Here is a table of points, one per row:
[-40  15 -71  -2  -1   9  19   2  23  43  -8  -2  -9 -28  14 -18 -62 -55
 -42  48  32   9  10 -53 -38  17 -11 -47  38  20  33 -22]
[ 39  -7  54   5   1   7 -17 -14  27  48 -52  15 -11 -25 -19 -24  15  14
   1  63  23 -18 -15  -7  63  18 -21  18  44 -39 -25  -1]
[ 17 -13  -9 -28  -8 -22  18  38  13 -12  38 -43  10   1  -5 -14  -9 -42
  22   3  26 -12  12 -40 -20  -9  21   5  38 -16   5  44]
[ 23  -9 -39 -68   3  17  11 -11   0  26  22 -60  12  -1 -19  66  10  11
  25  22 -42  22  14   7   0 -15  15   6  33   2   6 -17]
[ 20   5   1 -64  10   4   4  60 -18  60  -8  -7 -14   9  -3 -56 -61  17
  10  29  15 -18  -5  30   3 -35 -22 -40   4  37  -9 -10]
[ 17  -8  11   4 -28   1   4  24  11 -32  27  18   6  21  13  20 -17  39
 -25   2 -41 -11  -4 -76  37  31  30 -42 -21 -37  22 -51]
[ 10  33  29   0  83 -20  19 -12 -17  17   6 -58  19 -71  29 -58  13  13
 -29 -22  -8  42  16  20  51 -23 -18 -29 -25  53 -10 -19]
[ -2   0  -3  32 -12 -31  19  17  -2  64  31  18  15  -1 -37  25  39  34
 -40  29 -11 -55 -22  39  -4  -1 -18 -35 -27  -8  14 -33]
[  0 -14 -26   3 -20 -27 -40 -29 -17  25 -23  31 -50   9  44 -53 -38   4
  38 -24 -46 -36  14  21 -24  26   9  -1  -1   5  15  26]
[-39  47 -59  30   5   4   6  64  35 -27  53  34  -4  51 -31 -11  16  53
  13  24  32  32   7  34 -68  20  66  -2 -28  14 -25   0]
[-23  35  26   1  16 -40   6 -17  15  22   7  24 -35  35 -47  -5  15  37
  17  53  21  56 -12  24   1   4  -3  -5  26  -9 -19  89]
[-23 -53 -19  -8 -40  -1 -11   5 -36  29  -8  21 -37  -8 -18  31  31 -45
  40 -26  28  12  21 -13  27 -65 -68  10 -38 -54  26 -14]
[ 25  -5 -40  53  36  36  16 -28  65 -17 -44  -8   1  37  -8  -1 -45  13
   0 -15 -27 -23 -15  48  39 -27   0  39 -73   0 -37   2]
[-24  18 -22 -28 -10  19  13  34   8  26 -33 -13  28  -4   1   0 -49  -7
 -23   7  23  -4   9 -48 -32   5  15 -45  -5  -2   8 -12]
[-30  12  33  18  13   5 -36  31  -6 -46  22  -8 -21  30  -6  31 -55 -28
 -13   9  32 -21 -46  11   4 -12 -17  44  35  26 -37 -20]
[ -7  13  22 -30  -9 -23  -6 -56 -42  -9   4 -20  67 -16  46  48 -21 -44
  46  15  13 -19  -6 -14 -32  50 -24 -44 -34 -34 -18  31]
[-19 -15 -15  -1 -28  11   2  16  10  15   0  -6  18 -16  -8  36  39   6
  13 -16  39  -7  12  -8 -17 -49 -32  -8 -29 -36  -2  -8]
[-20  17  -7   4  26  -5  -2 -22 -33 -47   2 -34 -66 -70 -18  29 -35   6
 -18  20  15  -9  46 -33  33   3  12   8 -78  13 -53   5]
[-18  51  31  36 -80  22  30  39 -72  54 -50 -40  27  39 -34  25 -50  30
 -19 -18  33 -15 -27  -4  15  38  18  50 -26  28 127  20]
[  69   34    8  -78   51   -2  -66  -25   -6  -29  -41   26  -39  -36
  -95   51  -40   39   18 -127  103    1   -1   -8  -28   82   -9  -17
   -8    7   -1  -64]
[-73 -61 -10 -57  87 -18  29  28  50  15 -39  46  85 -14  61   1 -16   2
  65   1  -7  34  32  38  51  43  90  42   4  24  46 -53]
[-16 -20   5   6 -13  -6 -41 -39 -10  25  -3 -36  20 -10 -12 -49 -34 -11
   8   2  13 -13  -5  27 -54   6  13  13  19   4  -6  28]
[ 43  -3  34  48  11 -35 -24  45  13 -48 -27 -51  30  36 -30  24 -10 -29
  -4   9 -38  36   7  -1   1 -53   4  17  37  51 -12 -25]
[-20  35  15  -7 -61 -34  -9  42   5 -56 -58 -16  16   8  18 -25  72   7
 -14   1   3  13  -4  54  70  24   9   1 -32   6  18   4]
[-13  44 -50   0  -1  18 -12  27 -11  25  42 -21 -33   1   7  16  16 -18
 -28 -44 -41  49  13  64  33  52  21 -40  29 -47  13  -4]
[ -46  -13   43   28  -56   56   62   -7   36  -38   21  -24   16 -116
   36   16   12   83   12  -90   -5   -5   -2   36  -32  -45    5  -25
   66  -35  -23   23]
[ -7 -23  23 -50  52 -39  44  39  -4  41  21 -34 -39  24  13  30 -38  15
  39  23 -16 -31  74  62  -2 -16  -8   9  18  17  12  -5]
[-11  17  43  -5  11  39 -11 -26  14   7  23 -39 -12  50  -2 -36  24  -4
 -21 -27 -12  -4 -30 -23  31  11  15 -59 -33 -10  34   5]
[  6  -1 -34  26  15 -43  66 -22  40  16 -21  18 -30  19 -24  23  52  44
  34  62  49  48   0 -29  -7   9 -42   2  55 -16 -17  31]
[ 10  16   2   4 -32   3  42 -15  -1 -11 -21  48  12   0   5 -27 -37  10
 -40   4 -14  14  31  -4 -38   7 -12  11   1 -13  -6 -57]
[-25 -38  28  44  25 -16   1  18 -38 -29  31 -23 -30   6 -25   3 -13  -1
 -28   9   8 -23 -39   7   9  37  -2  42   2  27 -20   3]
[-48  45 -77  68  -9   9 -50  30  -9 -33  13  -3   0 -11  31 -19 -33   1
  33 -25 -17   4  31   5  61  24 -53   0  90 -25 -11 -68]
[-26 -12 -17 -16 -27   4 -24 -51 -22  34   6  26  -6  39  38  15  10  20
 -47 -47  14 -18 -22 -39   7   7  21  34  26  27 -48  16]
[  33  -15   12   54   -1   85   20   33  -53   19  -67  -40 -116    1
  127   31   18  -16  -36   45   64   38    0   18  -39  -44   73    3
    0   -4    1   -9]
[ 42 -49  35 -11   6  -5   5   0  30 -17  43 -46   3 123  43  50 -32   5
 -36 -28  -7 -23  -4  -8  30  25  -1 -64 -11 -24  13   0]
[  1 -27 -46  -5   2  12  -6 -48 -59 -58  -6   8  13  41   2 -57   4   0
 -22 -13  18  41 -12   7  30  -7 -23   0   7 -47  19  34]
[ 32  11  12  34  38 -70  54  10 -43  45  71 -42 -26 -41 -28 -67   4   0
  53 -17  12  -3  13 -35  28 -37  -6 -49   6  27  24 -50]
[-35  -5  20 -13 -33 -12   4  -3  42  41 -59 -23 -29   1  -9   3  -6 -22
  69 -24 -60  28 -52 -59 -10 -35 -25  27 -28 -50  -5 -63]
[-44  53 -31 -29  24  -8  81 -43  15  20   7  42 -36  75  37  17  22 -17
 -38 -75 -18 -98 -14 -46  17 -32  -7  22  35  56 -62  20]
[-16 -58  25  19 -11  21   6  35 -78  32  26  16  19 -21 -26  54 -10 -16
  24  11 -35   6  -1 -26  31  26 -16  13  27  36 -21  46]
[ 47 -26  33  29  36  47  15 -18  -9  20 -44  66  30  14   7  36  35  14
  47 -18   4  -7  22  26  10 -10  16 -68  11  34  -2  -9]
[ -8  16   4  30  -9  -6 -23 -25 -44  -6  28 -30  58  29  -9  -1  20 -24
  38  23  -7 -13 -26  77 -28 -21  -6  60 -11 -32 -36 -19]
[-44 -59  -6   0  22  16 -23 -38 -22 -23 -13  -9  39  24 -16 -24  -3  19
  33  32  30 -15   8  12 -33 -11 -26  15  -1 -35  -8  -2]
[-26  33  39  40  -9  -8  -7  13  21 -14  19   8 -29   9  -4  17   4 -42
  62   5 -15  13  -7 -41  32  39 -25 -48   9  54   1   0]
[-61  -6  17 -13  -7  -6 -21  39  53  35 -15  33  -7  11  -4   3  19 -32
   4 -67  -6  42 -29   0 -56 -13 -29 -12 -56  27   0  19]
[ 22  31 -19  20  21 -28  76 -27   5 -38 -13 -32 -18 -36   8  44 -29   4
  22 -15 -11   6 -95  16  -5  21 -24  19 -73   9 -18 -21]
[ 69  -7 -22 -52  -8 -21  25  25 -14 -36 -13  11  32   1  15 -36 -25   2
   8  16  22   8 -26  33  45 -14 -13   2   6   0  18  13]
[  8  27 -12  -8  10  10   5 -26 -52 -31 -49   0  -7  11 -16 -16   2 -23
  27   7 -17  14 -13 -26  -3 -11   1  -3  -3 -19  10 -24]
[  4 -65 -66   6 -26 -27  66 -13 -24 -64 -38  16  39  21 -35 -30   1 -11
 -49 -11  15  28 -11 -12 -43   6  -6 -32  29  29  -3 -41]
[ 24  41 -31 -14 -18  -7  -8  51 -43  18 -14  29  36  -6   7  51  31  65
   0 -17 -16 -11  13  21   1 -44 -13 -31  -5 -24 -12   6]
[ 36  21 -27  -5 -55 -30 -38 -28  32 -36 -27  16 -41 -42  27 -29 -36 -29
  42  -4  10 -75  32   9  48  -5  25  18  23  30  19  65]
[ 26   9  48   2   6 -19 -44  45  39 -59 -63 -35  12  39 -12   5 -45  -7
 -36   6 -71  28  60 -23 -16 -44  -3   0  18  -8  -8 -16]
[-22 -15   3  12  12  25 -45   1   6 -21   1  53 -14  35  12 -21  26  74
  12  52  11 -39  26  19   7  10 -44 -10 -29  -1   2 -21]
[ 11  31  42  26  11  -2  37 -47   3  15  -9  17  16  12   9 -14  48 -68
 -55   4  -1  34 127 -30 -22  61 -32  52 -22 -22   3 -12]
[ 18  -9  14  46 102  12 -63  13  25 -28  29   6  20 -42 105   8  32  27
 -31   1   7 -17 -41 -52 -48  -8 -50  38  18  19 104   7]
[  5  60 -13 -50  23  26 -42  29 -10 -37  39   3   7 -23 -14 -10  28 -27
 -19  30 -96 -50 -32   4 -36   7  43 -44  42 -58  -5  -9]
[  3  33  35   8   2  28 -32 -41  -8   9  20 -42 -26  37   8 -52  44  14
  61 -11  14   9 -15 -34  15 -21  -4   7  -7 -18  19 -32]
[  -5  -41  -17  -25  -12  -60  -32   34  -37   29   12  -33   37   -7
   72   17    7   13  -43   20   19    6  -43   -9    3   60   -6  -18
  -48  -65 -112   10]
[-59 -39   0 -12  -6   7 -16   3   9  10 -14  37 -32   0  -5 -12  -4 -14
   7   3   5  27   4 -11 -30 -27 -26  -7 -48   6   6 -17]
[-46  52  33 -17  33 -14  22 -18 -13  -9  10  30 -33  23 -16  -7 -23  64
  19  31   2  70  14  40   8  18 -18  18  48 -48   6  81]
[ 37 -37 -13  -3 -39 -79 -43 -41 -11  -6   6 -11 -28 -27   4  -2  -7 -36
   8 -33 -18 -13  26  45 -29  11  22  13  27  20  13  39]
[ 47 -27  19  15  39   1 -87   9  21  -9  33   2 -23 -32   4  34  46   6
 -36   8  -3  36 -39 -17 -37 -50  -6  14  -3  40  68  13]
[-35 -40   5  13  42 -20  35 -11  10 -30  15 -11 -49 -63  -4  14 -52 -22
 -39 -22  -3  -5 -35  46  -6   6 -26  -1 -44  -5  -1  22]
[ 31 -13 -54  80  61 -35 -28  -4  29  45 -38  -9  65  -4 -29 -20 -40  76
 -20 -37 -24 -14  45 -75  33 -51  51  19 -38 -55 -18  86]
[ 44  19 -39 -44 -22 -10  23 -38 -20  -8  11  59  41  -5  21 -28 -43 -26
 -43  30 -12  73 -44  16  37 -62 -36 -56 -14  36  22   9]
[ 60 -57  26   4 -41  79 -14  36  26  44  64  36  15   3  -2 -67 -13   4
 -19 -29   1  37  25  12  29   5 -38  35  11  40 -58  -8]
[ 20 -39 -32   2 -37 -48 -32 -29  11  45 -36   9 -49   0   2   7  63  33
  -7   8 -93 -13  -2  16 -41  52  20  15  -2  24  -7 -32]
[ 22 -22 -44 -47 -23  88  -2 -34  75 -21  45 -49   0  -9  -3  24   4  33
  27  57 -11   0  10  -7   4  24 -16   1 -17  33  -3   8]
[ 26 -13  32  40 -12  25  24 -10  13  18  55  46  -1  22  -5  24 -52 -16
  14   3  11  -1  35  23  -7  19  17  16  -2 -30  24 -44]
[ 24 -39 -16  12 -43 -29 -35 -40  18  14 -17  19  -6  -4  12 -35   3  -7
  42  -8 -48  -4  -3  20 -30  17  83 -17  15  50  -4  11]
[  9 -24 -37 -70 -14  67  17 -45   2 -17  42 -65   8  -7 -31  -3  22  53
  24  24 -41 -11  22 -14  -6  -3 -29  32 -29  42  57  17]
[-11  35  10 -56  11  -3  18  47   7  -7 -12 -26   7  16  16 -31  34 -33
   0 -18  24 -80  30 -17 -19 -19  -5  52   7  33 -33  36]
[ 39  11 -45   9  15  39   8  20  -1   0  10 -37 -11  21   3 -30  35 -47
  54 -26  31  23 -62 -24 -37   7  30   8   8 -42   2   4]
There is one direction along which these points spread out most. Where along it does each point below lie, from 0 to 99? The average is 50, and the first point in the table lies past the average. One standard deviation of the points above along it is 16.
[ 50  32 -44  29  22  24  -2  -6  44  37 -24  20   8 -37 -41  -1  20 -65
 -10  44  43 -83 -19  24  23  25  32  11  17 -39  -4  -8] 43
[  2 -55  33 -17  -7 -30  41  32  11 -34 -14  24 -40  -2  -6 -24  33 -18
 -15 -17  -4 -47 -10 -21  20 -12  15 -25 -24 -40  27  16] 54
[  0  -4  55 -10   2   2  10 -10  14 -44  55  45 -19  -9 -16  -1   5 -24
  15   3   2 -16   0 -15   1 -18  66 -28 -11 -66  32  13] 55
[ 21  21   3 -64  35  -6   3  37 -30   6 -31 -29  12  -2 -18  -9  46  -6
 -16   1  12 -25  23  -6 -24   2   4  31  45   1  -4   6] 47
[-23 -29  31  16 -13  24  28 -19  22 -27 -15 -28  11 -21   3  19  25  35
   3 -22  19  -5  -1  11 -41 -28   6 -25  40 -21  -7  -5] 58
[-10   6   2  16  10  10 -29 -48  51  45 -41  10   5  -1 -38  26 -52 -12
 -32  15 -18   8 -18  37  21 -11 -22  10  16 -21   6  47] 38
[ 58  52  42  17  -8  14  40  -3   5  36  39  44  55  -7   8 -27 -19 -29
 -26 -19 -51  28  23  -5 -65  13 -25  58  -9 -11 -17   4] 47
[ -7  19 -51  12  -8  -6  -7  18 -44 -55  35  62  10  10 -16  27  33   0
  11  17  14 -33  29  31  -5 -64 -19   3 -43   8  13  -7] 47
[-39 -45 -16  -6  32  60  -1  39 -29  36  21  46 -19 -30 -27  33  23 -52
 -35 -10 -27  34 -27 -23  61  17  35  42  -1  18   4  51] 55
[-22 -33  40   8 -50  -2  22  46 -21 -45   7  22  -8 -18 -29  27 -16  14
  -7  18  -9  -1 -40 -44  34  44  -4  20  32  44 -22   0] 52
[-50 -23  34  -7  22  13  -3 -58  -2 -11 -42 -32  25  -2 -74 -28  38 -41
 -62  40  32 -30 -15  12 -16 -20   3 -46  54 -12  -4 -46] 54
[ 10  43  36  46   9  54   2  10 -63 -10 -46  20  38 -48   4  -6  21 -16
  52  26 -13   5  11 -11 -37  74 -16 -60 -53  60 -49  26] 56
[  8  35  26 -24 -48 -25  15   9  28  -2   4  18  -5 -20   8 -49   2  34
 -39  25   8   7  -2  -1 -21  28  -3  57  -6 -14  10 -11] 42
[-36  52  28 -28 -38 -41 -23 -73 -37  24  51  19  22  -1  33  36 -17   8
 -17   5  46  21  -6 -45  37 -68 124  44   0  39 -12 -60] 51
[-37  35 -24  16 -57 -36 -56  27  73   1  27 -41  44   1  18  38  23 -12
 -37 -20  65  32  39  29  45  12 -18 -42 -18  17   0  13] 50
